One turning vector, and how many ticks it has turned
The counts run from 0 to 166.
[  8   0 -12   0   7   3   3 -27 -32  -2  -7   5  -1 -32  -9 -13  -1 -12
   4   3  16  -1  -7 -19 -11  10 -11  -6  37  23  19   6  18  10  -7 -42
  -1  14 -24   5  -8] => 153
[-19   5 -27  -7  11  20  12   1  11 -17 -12   7   0  11 -27  -7  10   6
   5  17 -21 -15   7  20   6   5 -32  -4  -9   8  24 -13  30   8  -9 -13
 -13 -29 -21   8  -2] => 129
[ -2   7   8   1  18   0  31  -1 -23 -17 -18   3   4 -12 -17   2  -3  -1
   9  10   0  -3  -3 -13 -12   7  -3   1  42   2  13 -10  16   5  -5 -48
 -13  21  11  -5 -28] => 158
[  1  10   5   7  16   1  35   0 -21 -18 -16  -7   8 -21  -7  11 -26  -1
   4  15 -25  -3 -14 -13 -10   5 -13  -9  22   3   3   0  31 -17 -17 -39
 -10  21   8  -8 -15] => 107
[ -8   2  -7   4   2   4  19  25  15 -17 -21   8  10  14 -39   5  22  19
  15  19 -11 -19  15  16 -14  -2 -21  19   3   5  22  -8  27   3   0 -14
 -28 -14  -7   8 -23] => 72
[ -8   8 -16  -6   6  22   2 -24 -27 -17  -7  11  -1 -26 -10 -20   0  -6
 -19  12   0  -3  -3   8   4  11 -37 -11  23  14  24  -2   9   4   2 -43
   0   4 -32   7  11] => 96
[  3  22  10  12  20  -4  10   0 -27 -25  -5  -3  13 -28  -2   4  -7  -3
  -1   4  -2 -10   3 -20 -24  18 -17 -20  32  12  12  -7  20  -4   3 -38
  -4  26   1   0 -18] => 159
[-20   6  -5   1   3  15  41  18  10 -10 -25  -2  12  18 -30   7   9  18
   9  23   7 -23   0  13  -5   5 -13  17  14   2  15  -8   8   3   9 -23
 -17 -14  -3 -10 -17] => 21
[  9   4  -1  29   0  16  -2 -10  -7  -1 -23  15 -10  16 -31   9  18  12
  13 -15  16 -19  -4  10 -30  11 -11  33   5  32  27  -7  12 -22   6  -1
  11   3 -17  -9  -5] => 137
[ -3  -6  -9  20  -2   9   1  -6 -13   0 -17   6   3   1 -26   6  29   1
   2   4   1 -14  -1   5 -16  -1 -21  30   6  24  37   0  21   1  -9  -5
  -4  -1 -41  -3  -3] => 136
[ 15  22 -14   3  -6  22   3 -12   4   9 -11  16 -13  10  -1 -13 -11   4
  18 -20  18 -36 -10  -5 -34  17  -6  25  16  13   2  -2  10 -27 -14 -13
  11 -12 -27   2 -14] => 81
[-19  20 -31 -13   0  21  15  -5  10  -5   9  14   2  12 -15 -14   2  15
  -3  10   2 -32   5  10 -10   8 -18  -2  -3   5  14  -3   6   1  -7 -19
 -25 -36 -32   7  -2] => 77
[ 17  27  11  10   2  27   4   4   5 -28 -21  21 -29   1  -5 -19  -8  -1
  -7 -12 -12  -7   7  21 -12  23 -22   6   0  11   6  -7   1 -30  14 -28
  20  17  12 -12  -5] => 41
[ 14 -10 -10  -1 -21 -15  20  -3  15  -3 -28   7  -3  14 -30  -7  28   7
  29   3  -2   2   9  18  -7  -4 -21  26  15   0  13  14  29  18 -16  -7
 -23 -14  -8   0 -15] => 66
[  0  18   0  -3 -10   4  36  15   8 -22  -5   9  -4  -7 -11 -10   9  20
 -11  16 -18 -15  14  29  -1   8 -19  -5   9   2   7  11   1  -9  20 -47
 -18 -17   8 -10  -7] => 162
[-21  11   1   6  21  21  26   2  -2  -7 -31  -6   9  16 -20  17 -12   2
   3   9   8 -20 -17  -2 -14   8 -27  18  22  10   9 -24  13  -8   7 -24
   3  -8  -7  -3 -20] => 22
[-23   1  -8   0  25  25  12   3 -15 -17  -7 -10  12 -17 -15  -4   6  12
 -21  44  15 -17   3  -3   1  15 -17   1  14  24  26 -13  19  13   7 -40
 -17   8 -13  14  -3] => 90
[ 18  12   8   0   6   1  26  11  23 -26 -22  -4 -10   6 -15 -24   2  13
  42   7 -10  -7   8  11 -11  20   3  -1   7   0  -5   1  21   0 -13 -18
 -11 -19  25   4 -24] => 3
[ 21   7  -7  10   3 -12   8 -19 -29 -12   1   5   3 -38  -5   2   0  -8
 -14  12  -5  -3   1 -12 -16   6 -27  -9  23  21  18  16  24   1 -11 -34
  -9  29 -17  -2  -3] => 102
[  5  13  -4  22  21  12  -6 -14  -5 -13 -16 -17  -4 -26   1   7 -10  10
   3  12 -16  -9   5  -3  -7  31 -20 -34  -2  27   0   0  32  -1  -8 -16
  -1   0 -14   4  14] => 57
[ 20  36 -14   7  -8   2   1 -19   0  -6   6   4 -19 -18   9  -3 -20   1
  -6  -7 -11 -21   8   4 -23  26 -30 -21  15   9 -10  16  11 -20  -1 -28
   0  -3 -21  -4   2] => 166
[  9  32  -9  22   9  -1  -7  -2 -11   0  10  -5  12   1  -7  11   3  13
   5  -6  14 -42   8 -19 -47  19 -16  -3   5  22   4  -4  14 -11   0  -7
 -20   9 -14  18 -13] => 18
[ 20   0   3  -3 -21  -9  26  12   2 -16  -3  10 -14  -3 -14 -29  28  13
   1   8   8 -10  19  14 -11   5  -4  17  19  10   9  15  -5   3  17 -48
 -14   9  12  -8 -20] => 156
[  0  13 -18  -8   7  -2  21 -18  -3 -13 -24  10   1   6 -27   0  -3  -2
  38 -20  -6   4 -13  -5  -2  10 -22  -2  35 -18   4  -5  22   9 -21 -21
 -10 -25 -17  10 -18] => 10
[  4   6   1  12  -4  33  -2 -11   7 -11 -16  11 -16 -10  -8 -28  16  12
  -3  -8  14 -17   6  23 -13  23 -18  -1  11  16  20  16 -12   0  20 -35
  19 -17 -24   1   8] => 149
[  4  22   8 -11   0  32  15   7  13 -18 -19   9 -23   2  -1 -34  -8   5
   9  -1  14 -16  13  13  -3  26  -3   8  21  -1   5  -4   1 -19  15 -49
  11  -4  10  -1 -18] => 93
[ 24  -1   9  34  -4   1   6  -6  -3 -14  -6  -3  -9 -22 -11   6  17  14
  -1  15 -14 -14  18  21 -19  19 -15  -5  -7  37  10  21  20  -9   3 -13
  -2  18  -1 -13  10] => 52
[-11  32 -11  -6   9  29  -7 -11   9   6  -8  -1  -8   4  10  -8 -24  -2
  -3  -4  22 -35   3  -4 -31  29 -12  -1  10  16  -4  -4  10 -27   0 -24
   1  -8 -22  11  -5] => 24
[ 38   5  -3  -6 -26   1  29  -9   2  -1  -3  16 -26 -12   0 -19 -10   3
  20  -8 -16  -8  -4  16 -15   8   0  24  15  -5  10  28  16 -26 -17 -28
   1   6   3 -14 -19] => 48
[ 18  29 -14  11  -8  -4 -13   8   5  -3   7   2  -7   3 -13  -3  20  10
  21  12   5 -26  32  -7 -33  21  -8  -2 -15  19   6   5  26  -6 -14 -12
 -29   0  -3  20 -10] => 70
[ 20   9 -17   5 -23 -12  14   4  17  -2 -10  14   3  12 -22  -8  35  17
  22  -2   6 -24  11  14 -16   4 -15  26  12   4   9  16   4  -6  -1 -11
 -21 -13 -22  -2 -15] => 14
[ 22   5 -17   5 -31   4   9 -16  25   6  -6  -1 -21  -9  -5 -14  12   9
   6  16 -12  -3  14  30 -17  11 -28  -7  -5  14  -4  37  18  -7  -5 -17
 -19 -18 -20   1   8] => 116
[  0 -16  -1  28   7  15   6  -7 -16   0 -25   0  10   1 -31   8  19   2
   3  12  21 -15  -7   1 -17  12 -10  33  14  27  36   3   5   5   6 -16
   2  15 -22  -4  -1] => 85
